In the data rows, the value 128 means zero.
A hidden rule labels the rows of this table. It goes by one to three of the table's principal directions, not those with the most spread.
np.array([106, 114, 140, 141, 87, 145, 149, 135, 100, 131, 108, 120, 149, 111, 177, 127, 135, 140, 133, 147, 158, 143,
          141, 126, 117, 126, 157, 114, 167, 146, 115, 114, 132, 130, 172, 122, 148, 115, 187, 125, 123, 142, 128, 158,
          120, 134, 179, 123]) J466
np.array([109, 101, 147, 131, 131, 139, 128, 144, 105, 116, 139, 164, 147, 132, 123, 128, 124, 129, 116, 114, 159, 130,
          162, 135, 144, 119, 107, 123, 138, 158, 140, 142, 137, 91, 158, 132, 160, 140, 120, 159, 121, 145, 106, 129,
          119, 139, 159, 107]) J707
np.array([129, 112, 142, 125, 121, 143, 150, 111, 94, 102, 130, 153, 144, 132, 108, 141, 124, 123, 118, 132, 148, 133,
          164, 113, 126, 127, 126, 131, 146, 132, 132, 120, 123, 113, 166, 131, 169, 106, 137, 153, 124, 138, 88, 122,
          129, 132, 152, 120]) J356
np.array([199, 173, 133, 72, 131, 126, 98, 82, 125, 152, 176, 113, 119, 117, 127, 121, 143, 140, 142, 129, 72, 167,
          124, 96, 68, 169, 177, 136, 113, 106, 89, 93, 71, 173, 104, 136, 90, 99, 150, 88, 115, 98, 151, 164,
          97, 103, 126, 157]) J466
np.array([128, 133, 113, 153, 120, 138, 198, 111, 144, 99, 112, 145, 105, 155, 123, 147, 125, 113, 118, 162, 144, 128,
          155, 115, 111, 136, 106, 150, 158, 144, 176, 132, 152, 112, 171, 114, 141, 134, 84, 196, 131, 148, 102, 112,
          131, 93, 102, 100]) J466
np.array([111, 135, 147, 158, 102, 150, 177, 118, 100, 102, 118, 158, 135, 162, 130, 138, 137, 151, 107, 136, 173, 131,
          177, 109, 144, 100, 116, 146, 160, 132, 123, 94, 141, 95, 159, 106, 169, 124, 125, 142, 113, 136, 92, 111,
          122, 142, 122, 148]) J413
np.array([107, 115, 151, 130, 122, 120, 107, 142, 129, 117, 105, 107, 132, 114, 136, 134, 127, 151, 135, 104, 142, 116,
          113, 131, 165, 114, 135, 120, 141, 134, 83, 119, 126, 102, 122, 134, 149, 97, 175, 122, 128, 123, 121, 113,
          115, 141, 123, 163]) J707
np.array([190, 117, 122, 64, 131, 104, 150, 73, 155, 96, 146, 126, 139, 102, 108, 128, 115, 137, 159, 81, 94, 156,
          112, 132, 50, 192, 132, 131, 104, 123, 107, 115, 116, 132, 97, 146, 105, 112, 132, 149, 130, 112, 146, 128,
          150, 73, 102, 157]) J130
np.array([149, 141, 129, 108, 159, 116, 109, 149, 125, 153, 154, 144, 118, 134, 112, 134, 111, 107, 129, 139, 107, 145,
          114, 140, 131, 134, 97, 144, 89, 156, 129, 136, 112, 160, 117, 145, 134, 163, 102, 91, 122, 125, 139, 149,
          114, 159, 119, 127]) J466
np.array([116, 108, 135, 136, 115, 112, 134, 151, 130, 129, 83, 105, 148, 97, 173, 107, 115, 125, 146, 112, 133, 137,
          112, 145, 154, 158, 123, 98, 153, 144, 81, 105, 125, 127, 125, 132, 131, 108, 190, 104, 120, 134, 131, 137,
          111, 173, 127, 135]) J407
np.array([88, 99, 147, 144, 114, 130, 114, 159, 104, 152, 113, 124, 163, 82, 146, 101, 115, 137, 154, 118, 131, 135,
          124, 163, 192, 107, 157, 90, 160, 138, 85, 124, 110, 115, 144, 137, 162, 90, 216, 90, 125, 139, 131, 131,
          107, 178, 161, 136]) J547
np.array([122, 111, 114, 126, 119, 145, 125, 119, 136, 136, 118, 124, 140, 111, 110, 106, 121, 136, 139, 120, 137, 120,
          116, 139, 148, 117, 147, 130, 154, 106, 127, 130, 133, 131, 136, 120, 143, 89, 168, 131, 126, 135, 132, 117,
          141, 117, 137, 128]) J356
np.array([147, 118, 118, 132, 126, 127, 199, 120, 132, 104, 138, 172, 132, 150, 116, 125, 103, 119, 129, 139, 157, 153,
          148, 144, 107, 164, 86, 144, 150, 160, 157, 141, 134, 121, 165, 135, 155, 147, 92, 175, 111, 150, 115, 130,
          124, 118, 113, 109]) J547
np.array([89, 110, 93, 172, 127, 131, 139, 113, 173, 92, 77, 102, 99, 149, 87, 146, 158, 129, 102, 123, 146, 51,
          86, 130, 147, 91, 112, 123, 109, 56, 187, 156, 200, 106, 101, 98, 96, 132, 54, 191, 172, 130, 105, 63,
          207, 82, 94, 115]) J143
np.array([109, 101, 143, 133, 99, 152, 172, 109, 92, 94, 118, 146, 151, 114, 138, 136, 137, 132, 121, 118, 159, 139,
          182, 121, 111, 122, 136, 121, 164, 145, 141, 114, 154, 93, 178, 119, 156, 109, 152, 177, 137, 144, 94, 119,
          136, 111, 161, 110]) J407
np.array([122, 109, 106, 127, 107, 146, 161, 105, 113, 86, 96, 127, 119, 127, 104, 140, 134, 133, 100, 115, 160, 97,
          141, 130, 108, 115, 97, 122, 121, 103, 148, 100, 166, 123, 136, 114, 119, 127, 101, 158, 158, 132, 94, 116,
          182, 115, 116, 115]) J707
np.array([157, 107, 173, 78, 127, 111, 92, 122, 133, 137, 144, 119, 165, 77, 173, 113, 119, 149, 173, 90, 103, 174,
          132, 114, 113, 182, 179, 115, 158, 171, 55, 113, 80, 104, 139, 149, 154, 73, 231, 125, 95, 125, 149, 161,
          72, 116, 173, 157]) J707
np.array([138, 138, 112, 123, 111, 137, 122, 99, 151, 137, 116, 91, 124, 103, 137, 96, 146, 148, 142, 109, 112, 127,
          115, 122, 126, 137, 174, 120, 161, 85, 106, 104, 129, 136, 108, 110, 91, 73, 173, 127, 132, 116, 144, 113,
          128, 98, 108, 144]) J130
np.array([122, 135, 100, 126, 105, 166, 123, 71, 116, 110, 107, 85, 120, 131, 81, 138, 159, 135, 111, 137, 131, 95,
          118, 115, 127, 84, 176, 136, 130, 45, 139, 132, 159, 145, 116, 101, 114, 86, 130, 141, 162, 116, 107, 87,
          175, 99, 125, 154]) J413
np.array([140, 113, 112, 109, 114, 125, 122, 117, 146, 117, 122, 118, 143, 115, 137, 96, 124, 146, 134, 82, 144, 114,
          116, 125, 103, 165, 130, 124, 157, 109, 110, 126, 122, 122, 106, 128, 102, 96, 156, 148, 111, 120, 147, 127,
          140, 85, 119, 125]) J707
np.array([160, 154, 112, 102, 150, 134, 87, 121, 117, 155, 157, 123, 107, 138, 86, 129, 121, 120, 116, 152, 111, 130,
          107, 135, 134, 115, 127, 137, 86, 103, 125, 133, 103, 179, 112, 138, 122, 137, 102, 80, 135, 117, 131, 148,
          127, 159, 128, 140]) J143
np.array([100, 114, 148, 138, 131, 126, 84, 164, 132, 145, 118, 130, 141, 120, 128, 115, 124, 159, 127, 96, 151, 98,
          101, 131, 187, 97, 120, 128, 134, 128, 88, 118, 121, 102, 115, 125, 160, 105, 171, 97, 108, 126, 132, 123,
          120, 149, 136, 156]) J356
np.array([126, 82, 178, 106, 132, 112, 114, 147, 119, 126, 115, 129, 177, 74, 172, 104, 118, 120, 170, 84, 113, 180,
          145, 140, 161, 192, 149, 91, 183, 188, 63, 126, 102, 88, 150, 153, 160, 75, 229, 148, 102, 142, 119, 134,
          57, 158, 158, 124]) J413
np.array([161, 153, 133, 109, 122, 166, 132, 87, 89, 137, 158, 150, 141, 133, 92, 119, 126, 130, 118, 145, 125, 146,
          171, 95, 132, 120, 158, 146, 156, 107, 117, 99, 94, 129, 162, 116, 170, 74, 160, 118, 107, 130, 94, 130,
          100, 137, 153, 136]) J356
np.array([123, 149, 133, 148, 126, 140, 163, 131, 115, 125, 145, 150, 105, 150, 134, 147, 140, 119, 110, 160, 134, 144,
          164, 116, 110, 108, 116, 140, 129, 152, 170, 119, 143, 123, 163, 121, 126, 156, 87, 148, 139, 136, 111, 133,
          117, 124, 127, 103]) J143
np.array([116, 137, 76, 145, 153, 143, 110, 111, 144, 113, 108, 114, 80, 170, 31, 167, 135, 97, 86, 161, 125, 54,
          90, 131, 142, 73, 94, 142, 61, 53, 213, 168, 174, 155, 100, 118, 105, 160, 18, 147, 182, 124, 97, 80,
          210, 113, 95, 98]) J407
np.array([90, 92, 111, 155, 106, 121, 178, 150, 154, 108, 98, 122, 141, 108, 163, 105, 112, 130, 146, 111, 161, 121,
          120, 170, 134, 142, 116, 105, 177, 157, 140, 165, 159, 86, 147, 129, 122, 129, 142, 188, 131, 151, 144, 116,
          129, 101, 120, 109]) J407
np.array([138, 159, 120, 131, 153, 129, 109, 153, 132, 184, 179, 150, 126, 137, 132, 98, 118, 112, 137, 151, 96, 157,
          135, 147, 138, 112, 132, 132, 110, 141, 147, 142, 103, 153, 117, 130, 108, 167, 109, 76, 116, 127, 167, 152,
          97, 159, 131, 113]) J143
np.array([126, 140, 85, 150, 158, 147, 123, 131, 137, 152, 153, 147, 104, 163, 51, 116, 119, 103, 107, 167, 142, 106,
          98, 156, 170, 89, 107, 153, 113, 88, 196, 188, 149, 164, 133, 123, 141, 142, 57, 134, 138, 141, 118, 100,
          152, 139, 118, 105]) J356
np.array([150, 162, 120, 110, 153, 117, 97, 125, 176, 118, 141, 110, 87, 172, 106, 147, 153, 137, 108, 109, 106, 100,
          87, 103, 100, 123, 99, 157, 84, 103, 129, 124, 130, 128, 65, 121, 64, 155, 58, 133, 132, 97, 145, 119,
          131, 89, 62, 157]) J130
np.array([149, 164, 135, 117, 148, 125, 103, 136, 95, 147, 161, 148, 114, 148, 117, 149, 124, 119, 103, 149, 110, 133,
          152, 110, 110, 100, 106, 133, 60, 130, 137, 93, 107, 157, 115, 133, 124, 177, 88, 56, 135, 114, 123, 157,
          136, 179, 140, 128]) J547
np.array([151, 142, 116, 101, 145, 143, 107, 111, 111, 141, 144, 116, 108, 125, 84, 140, 125, 97, 128, 155, 92, 154,
          135, 142, 126, 126, 139, 122, 103, 122, 150, 139, 122, 163, 133, 145, 112, 132, 115, 118, 160, 125, 116, 129,
          116, 149, 124, 105]) J130
np.array([129, 113, 165, 122, 124, 117, 138, 139, 112, 109, 127, 140, 142, 116, 186, 141, 137, 129, 125, 118, 140, 151,
          164, 104, 102, 155, 121, 119, 138, 181, 111, 106, 128, 99, 160, 130, 143, 137, 141, 151, 116, 138, 115, 159,
          103, 134, 166, 122]) J356
np.array([132, 116, 118, 122, 142, 147, 112, 141, 117, 150, 149, 155, 133, 126, 88, 108, 102, 115, 126, 141, 139, 130,
          132, 146, 159, 120, 118, 130, 143, 134, 148, 147, 110, 135, 160, 139, 160, 112, 137, 128, 120, 146, 117, 139,
          114, 147, 152, 95]) J707
np.array([88, 95, 136, 147, 117, 140, 148, 136, 117, 104, 97, 125, 134, 111, 131, 136, 141, 126, 120, 113, 153, 118,
          140, 142, 151, 102, 118, 114, 143, 138, 143, 127, 176, 96, 152, 118, 140, 120, 137, 166, 154, 143, 100, 103,
          144, 132, 137, 116]) J130
np.array([142, 137, 129, 117, 149, 113, 95, 147, 100, 132, 130, 145, 113, 150, 106, 150, 115, 116, 103, 134, 125, 116,
          134, 122, 129, 123, 82, 134, 67, 123, 124, 99, 107, 176, 100, 146, 124, 173, 89, 63, 132, 112, 120, 148,
          157, 181, 115, 120]) J413
np.array([130, 152, 139, 125, 155, 131, 72, 138, 143, 159, 144, 110, 111, 132, 114, 128, 142, 123, 127, 139, 91, 118,
          107, 111, 169, 109, 150, 132, 122, 117, 111, 139, 103, 122, 112, 123, 122, 107, 128, 115, 124, 118, 128, 124,
          85, 136, 122, 143]) J356
np.array([140, 95, 144, 110, 136, 125, 136, 121, 127, 117, 123, 145, 156, 102, 107, 114, 110, 117, 152, 103, 121, 147,
          130, 137, 156, 177, 129, 120, 170, 149, 103, 140, 109, 104, 150, 145, 170, 75, 172, 168, 107, 142, 105, 113,
          94, 125, 130, 119]) J413
np.array([90, 100, 103, 159, 113, 127, 163, 149, 136, 119, 73, 112, 136, 114, 134, 120, 119, 114, 131, 132, 145, 101,
          96, 164, 157, 113, 103, 109, 137, 116, 132, 131, 160, 134, 126, 118, 124, 133, 137, 125, 146, 142, 125, 115,
          162, 153, 111, 123]) J547
np.array([86, 155, 122, 171, 116, 138, 119, 140, 128, 128, 122, 103, 98, 152, 163, 145, 173, 135, 93, 148, 138, 91,
          142, 102, 114, 65, 141, 124, 110, 101, 168, 124, 166, 120, 115, 97, 74, 166, 79, 128, 159, 117, 133, 120,
          156, 111, 131, 119]) J356
np.array([137, 154, 111, 137, 156, 106, 108, 121, 166, 145, 147, 116, 100, 139, 95, 116, 137, 132, 135, 116, 97, 117,
          91, 140, 148, 125, 133, 140, 104, 87, 139, 151, 133, 149, 72, 129, 92, 130, 85, 116, 135, 107, 151, 84,
          142, 109, 69, 145]) J413
np.array([99, 73, 95, 167, 102, 126, 207, 118, 141, 93, 64, 143, 133, 120, 101, 136, 116, 114, 136, 138, 160, 105,
          108, 170, 135, 154, 95, 116, 147, 112, 183, 147, 184, 139, 154, 128, 148, 136, 103, 188, 151, 158, 105, 93,
          202, 103, 111, 77]) J707
np.array([109, 110, 127, 153, 123, 161, 153, 114, 104, 129, 125, 152, 139, 130, 100, 144, 128, 107, 120, 183, 142, 126,
          154, 126, 154, 91, 148, 127, 141, 124, 180, 151, 148, 116, 199, 113, 189, 118, 120, 162, 141, 163, 85, 125,
          138, 141, 192, 96]) J130
np.array([163, 120, 138, 91, 122, 129, 131, 91, 120, 94, 132, 139, 149, 137, 103, 138, 98, 139, 137, 105, 143, 138,
          155, 103, 107, 168, 133, 152, 151, 136, 100, 128, 99, 109, 136, 144, 176, 90, 162, 154, 98, 124, 113, 115,
          120, 103, 127, 147]) J547
np.array([134, 107, 130, 111, 114, 98, 165, 135, 145, 88, 111, 133, 132, 126, 163, 156, 112, 130, 136, 107, 134, 127,
          127, 130, 51, 166, 88, 117, 100, 170, 135, 118, 135, 107, 121, 146, 104, 178, 107, 151, 135, 127, 146, 155,
          157, 93, 121, 116]) J707
np.array([129, 79, 195, 100, 132, 115, 140, 143, 94, 102, 137, 167, 179, 96, 168, 141, 107, 120, 157, 106, 128, 188,
          188, 129, 129, 174, 128, 106, 157, 223, 82, 123, 97, 70, 185, 158, 194, 119, 187, 161, 103, 151, 103, 159,
          66, 160, 184, 125]) J547
np.array([119, 114, 129, 132, 141, 109, 115, 152, 147, 137, 114, 124, 133, 113, 133, 128, 102, 115, 146, 130, 115, 117,
          105, 136, 149, 135, 122, 122, 127, 146, 122, 141, 113, 123, 126, 141, 144, 123, 150, 118, 121, 134, 139, 131,
          125, 136, 130, 121]) J707
np.array([144, 144, 98, 112, 103, 137, 111, 97, 145, 134, 121, 85, 108, 119, 133, 114, 149, 166, 121, 118, 137, 111,
          96, 130, 95, 113, 157, 129, 111, 72, 115, 105, 146, 164, 94, 109, 80, 120, 132, 104, 148, 109, 158, 139,
          170, 99, 119, 162]) J466
np.array([157, 123, 122, 84, 128, 142, 105, 98, 125, 128, 155, 127, 135, 111, 95, 120, 112, 151, 133, 106, 136, 138,
          131, 140, 111, 120, 145, 133, 112, 121, 119, 129, 125, 123, 131, 134, 147, 110, 148, 124, 134, 126, 134, 135,
          137, 117, 153, 149]) J466
np.array([144, 140, 110, 105, 103, 160, 136, 110, 125, 122, 121, 106, 111, 132, 150, 133, 139, 120, 118, 158, 119, 142,
          158, 109, 70, 123, 144, 123, 138, 128, 140, 93, 120, 144, 150, 116, 76, 135, 135, 135, 150, 127, 134, 176,
          120, 112, 137, 105]) J707
np.array([121, 125, 118, 133, 137, 125, 121, 118, 139, 111, 107, 103, 106, 130, 103, 144, 142, 119, 119, 124, 123, 110,
          108, 135, 142, 125, 122, 123, 114, 105, 143, 145, 158, 130, 111, 128, 109, 125, 98, 155, 157, 124, 110, 93,
          146, 121, 100, 126]) J356
np.array([152, 145, 107, 113, 109, 161, 144, 85, 125, 131, 146, 130, 129, 128, 98, 103, 129, 151, 126, 125, 136, 136,
          145, 123, 113, 107, 156, 140, 149, 89, 130, 100, 126, 132, 137, 108, 126, 89, 150, 123, 129, 125, 127, 123,
          136, 110, 126, 145]) J143
np.array([82, 99, 142, 156, 123, 120, 103, 150, 130, 128, 103, 105, 148, 105, 144, 116, 141, 139, 135, 104, 146, 101,
          98, 142, 182, 118, 151, 100, 155, 114, 105, 163, 143, 98, 121, 128, 141, 95, 165, 145, 128, 132, 124, 99,
          125, 132, 148, 139]) J143
np.array([166, 194, 92, 129, 164, 147, 102, 126, 125, 186, 183, 147, 96, 172, 89, 126, 107, 87, 109, 213, 88, 127,
          143, 107, 133, 102, 131, 159, 95, 112, 176, 152, 79, 180, 135, 122, 128, 163, 61, 79, 114, 129, 138, 160,
          103, 156, 135, 101]) J143
np.array([93, 95, 155, 145, 124, 127, 127, 156, 121, 142, 105, 130, 160, 89, 165, 124, 116, 116, 155, 136, 116, 144,
          143, 142, 170, 117, 150, 98, 149, 167, 114, 126, 127, 94, 164, 128, 168, 116, 192, 121, 128, 152, 124, 139,
          104, 167, 177, 117]) J130
np.array([176, 133, 99, 93, 127, 133, 137, 77, 135, 110, 151, 127, 121, 133, 85, 118, 118, 134, 128, 115, 137, 133,
          123, 120, 83, 166, 139, 152, 140, 94, 142, 144, 123, 156, 123, 136, 123, 94, 119, 160, 122, 120, 129, 113,
          152, 73, 114, 127]) J130
np.array([149, 135, 147, 104, 137, 139, 102, 124, 100, 154, 152, 149, 148, 116, 106, 115, 111, 124, 141, 124, 107, 157,
          153, 117, 151, 135, 146, 138, 143, 138, 100, 104, 85, 140, 139, 140, 164, 91, 185, 88, 104, 124, 121, 134,
          93, 156, 141, 128]) J130
Which label does each new row get?
np.array([135, 163, 109, 151, 161, 107, 103, 149, 153, 165, 142, 135, 94, 162, 111, 136, 136, 107, 116, 163, 89, 105,
          94, 116, 129, 109, 107, 144, 68, 94, 168, 123, 118, 184, 85, 124, 87, 179, 59, 69, 133, 112, 151, 135,
          159, 142, 99, 110]) >> J707
np.array([120, 114, 135, 127, 132, 126, 113, 132, 119, 141, 132, 122, 134, 103, 126, 128, 128, 121, 140, 133, 121, 137,
          120, 135, 138, 123, 153, 121, 130, 130, 136, 140, 131, 143, 144, 138, 143, 110, 157, 122, 138, 133, 128, 126,
          133, 131, 158, 117]) >> J707
np.array([164, 145, 106, 122, 134, 104, 151, 113, 132, 92, 128, 157, 104, 187, 98, 164, 113, 129, 93, 134, 148, 93,
          123, 99, 61, 144, 58, 158, 60, 101, 157, 101, 123, 164, 93, 133, 113, 191, 33, 108, 123, 111, 123, 140,
          202, 115, 93, 127]) >> J466
np.array([141, 149, 143, 119, 134, 148, 134, 121, 94, 115, 163, 174, 135, 174, 105, 145, 115, 136, 100, 138, 151, 133,
          188, 108, 126, 97, 99, 155, 109, 148, 127, 118, 109, 98, 142, 122, 169, 163, 86, 120, 107, 129, 105, 138,
          111, 156, 136, 148]) >> J466
np.array([134, 160, 126, 138, 146, 128, 125, 108, 141, 134, 150, 115, 86, 138, 103, 147, 167, 130, 114, 147, 100, 126,
          112, 121, 122, 90, 142, 135, 87, 95, 162, 123, 156, 141, 116, 113, 94, 139, 68, 130, 165, 116, 120, 107,
          142, 114, 108, 142]) >> J130
np.array([125, 122, 159, 126, 120, 131, 118, 114, 115, 96, 130, 135, 141, 149, 131, 147, 151, 156, 110, 108, 154, 112,
          142, 93, 122, 117, 133, 133, 130, 114, 100, 114, 124, 92, 126, 118, 145, 114, 125, 148, 115, 119, 104, 122,
          128, 118, 144, 165]) >> J466
np.array([181, 128, 129, 93, 137, 115, 163, 102, 113, 112, 138, 163, 139, 129, 104, 139, 101, 109, 134, 125, 110, 157,
          144, 123, 88, 191, 92, 134, 107, 148, 123, 104, 102, 145, 133, 148, 150, 138, 110, 125, 112, 130, 109, 144,
          129, 137, 117, 116]) >> J547
np.array([153, 138, 121, 91, 143, 129, 69, 129, 125, 167, 135, 105, 136, 104, 103, 114, 96, 116, 152, 132, 91, 133,
          102, 129, 154, 139, 157, 135, 129, 121, 88, 133, 76, 165, 110, 149, 146, 85, 196, 70, 112, 116, 148, 139,
          103, 148, 132, 139]) >> J143
np.array([122, 152, 137, 146, 131, 113, 130, 152, 148, 118, 127, 134, 116, 175, 158, 139, 134, 142, 110, 125, 147, 103,
          122, 96, 126, 136, 95, 157, 138, 145, 106, 132, 112, 107, 104, 120, 120, 152, 92, 137, 90, 116, 140, 131,
          104, 110, 89, 153]) >> J143
np.array([115, 120, 124, 131, 113, 129, 116, 132, 135, 130, 109, 104, 125, 115, 135, 121, 129, 147, 134, 122, 139, 114,
          105, 134, 139, 113, 146, 123, 142, 111, 106, 118, 127, 136, 123, 127, 124, 102, 166, 114, 134, 123, 139, 129,
          139, 123, 126, 147]) >> J547
np.array([202, 165, 97, 76, 171, 124, 108, 79, 158, 139, 160, 117, 87, 136, 48, 130, 119, 96, 138, 133, 55, 158,
          111, 132, 101, 161, 127, 147, 81, 95, 155, 126, 114, 183, 87, 145, 81, 122, 83, 117, 153, 106, 131, 107,
          129, 116, 63, 118]) >> J407
np.array([111, 143, 113, 156, 111, 122, 167, 156, 117, 123, 130, 148, 130, 160, 167, 129, 128, 130, 104, 141, 156, 105,
          133, 131, 94, 120, 83, 127, 112, 138, 138, 127, 128, 131, 114, 118, 100, 198, 71, 110, 115, 126, 147, 160,
          146, 133, 119, 124]) >> J356
np.array([131, 139, 89, 137, 117, 146, 171, 97, 124, 95, 122, 128, 104, 153, 86, 137, 124, 139, 96, 134, 173, 94,
          131, 133, 115, 97, 101, 152, 123, 93, 160, 134, 165, 131, 133, 111, 134, 131, 72, 159, 147, 130, 106, 99,
          177, 105, 98, 142]) >> J466
np.array([131, 106, 114, 123, 124, 131, 135, 112, 137, 118, 107, 115, 132, 110, 109, 116, 126, 128, 134, 112, 140, 124,
          106, 143, 137, 141, 131, 124, 141, 107, 132, 134, 152, 137, 130, 127, 135, 97, 146, 147, 138, 135, 118, 107,
          151, 122, 126, 126]) >> J356
np.array([81, 110, 111, 168, 119, 113, 139, 155, 146, 117, 82, 96, 117, 125, 162, 135, 148, 116, 122, 131, 138, 96,
          97, 148, 133, 113, 116, 107, 118, 114, 154, 148, 177, 136, 107, 119, 84, 162, 102, 139, 159, 130, 140, 112,
          172, 125, 115, 112]) >> J143
np.array([107, 109, 109, 152, 107, 145, 160, 128, 121, 110, 99, 140, 127, 142, 135, 138, 124, 124, 108, 147, 172, 105,
          151, 122, 116, 115, 109, 139, 140, 128, 173, 128, 164, 129, 162, 112, 146, 148, 108, 158, 135, 148, 114, 131,
          172, 115, 149, 91]) >> J130
np.array([129, 100, 152, 101, 113, 126, 102, 99, 125, 123, 120, 91, 160, 62, 134, 105, 146, 159, 161, 69, 118, 140,
          106, 136, 146, 153, 193, 101, 167, 110, 65, 128, 129, 102, 120, 133, 141, 37, 225, 147, 129, 120, 126, 100,
          111, 102, 149, 167]) >> J466
np.array([170, 201, 123, 117, 158, 120, 107, 128, 109, 127, 185, 163, 91, 219, 105, 173, 130, 124, 70, 162, 124, 104,
          153, 77, 71, 105, 68, 170, 32, 119, 152, 115, 93, 152, 84, 126, 101, 230, 0, 75, 113, 98, 129, 162,
          141, 144, 104, 144]) >> J547
np.array([162, 102, 113, 97, 123, 138, 151, 113, 106, 101, 128, 165, 140, 150, 103, 151, 94, 106, 114, 156, 157, 129,
          146, 122, 81, 174, 87, 141, 118, 151, 153, 145, 109, 149, 169, 147, 166, 158, 93, 159, 113, 148, 106, 173,
          149, 122, 164, 88]) >> J413
np.array([76, 117, 123, 176, 116, 100, 153, 155, 152, 133, 105, 95, 127, 110, 183, 126, 151, 124, 150, 133, 121, 127,
          91, 169, 131, 123, 149, 98, 127, 133, 148, 179, 175, 125, 107, 127, 85, 168, 112, 143, 154, 130, 166, 106,
          145, 114, 121, 127]) >> J130
np.array([164, 113, 124, 96, 131, 122, 143, 127, 116, 126, 146, 160, 156, 117, 127, 106, 87, 113, 141, 113, 136, 152,
          145, 131, 102, 194, 105, 129, 154, 163, 118, 134, 90, 132, 149, 153, 155, 114, 154, 138, 91, 139, 129, 155,
          106, 126, 143, 98]) >> J707
np.array([102, 142, 139, 147, 142, 122, 72, 160, 120, 158, 118, 117, 121, 130, 129, 128, 135, 133, 119, 127, 109, 101,
          121, 123, 184, 77, 130, 122, 97, 104, 102, 99, 113, 142, 88, 121, 119, 137, 138, 51, 133, 110, 135, 124,
          134, 181, 116, 147]) >> J143
np.array([138, 127, 131, 114, 127, 133, 136, 121, 110, 102, 125, 139, 129, 142, 120, 148, 126, 118, 108, 127, 131, 117,
          148, 104, 98, 127, 102, 129, 112, 127, 128, 101, 117, 123, 131, 128, 122, 137, 110, 130, 131, 123, 105, 143,
          140, 132, 130, 122]) >> J413
np.array([132, 134, 117, 118, 134, 119, 120, 122, 167, 113, 130, 102, 113, 133, 133, 117, 139, 147, 127, 88, 139, 120,
          103, 141, 117, 139, 119, 131, 124, 125, 123, 155, 159, 100, 92, 123, 91, 135, 101, 166, 134, 119, 147, 103,
          124, 92, 92, 151]) >> J407
np.array([136, 161, 116, 123, 149, 136, 85, 130, 121, 152, 129, 109, 100, 154, 112, 171, 130, 83, 113, 195, 76, 111,
          129, 97, 118, 107, 138, 139, 77, 118, 160, 142, 104, 169, 120, 130, 110, 168, 85, 95, 146, 119, 127, 152,
          129, 142, 138, 101]) >> J466
np.array([121, 123, 113, 155, 118, 106, 183, 140, 177, 118, 97, 120, 120, 131, 160, 115, 129, 129, 145, 125, 132, 126,
          91, 141, 118, 161, 106, 129, 156, 137, 130, 127, 146, 124, 120, 119, 102, 133, 120, 156, 118, 135, 149, 121,
          130, 99, 81, 130]) >> J413
np.array([123, 134, 113, 150, 126, 113, 179, 157, 148, 119, 123, 152, 111, 159, 152, 133, 116, 117, 120, 142, 147, 125,
          124, 138, 99, 151, 69, 141, 130, 166, 158, 137, 137, 130, 132, 132, 107, 186, 70, 150, 116, 137, 143, 145,
          129, 112, 91, 100]) >> J407
np.array([83, 110, 160, 145, 119, 138, 82, 151, 105, 139, 99, 115, 140, 110, 135, 147, 129, 141, 130, 136, 130, 101,
          136, 111, 188, 73, 159, 120, 136, 127, 96, 106, 114, 109, 144, 125, 175, 94, 195, 93, 131, 129, 112, 126,
          126, 160, 166, 143]) >> J413
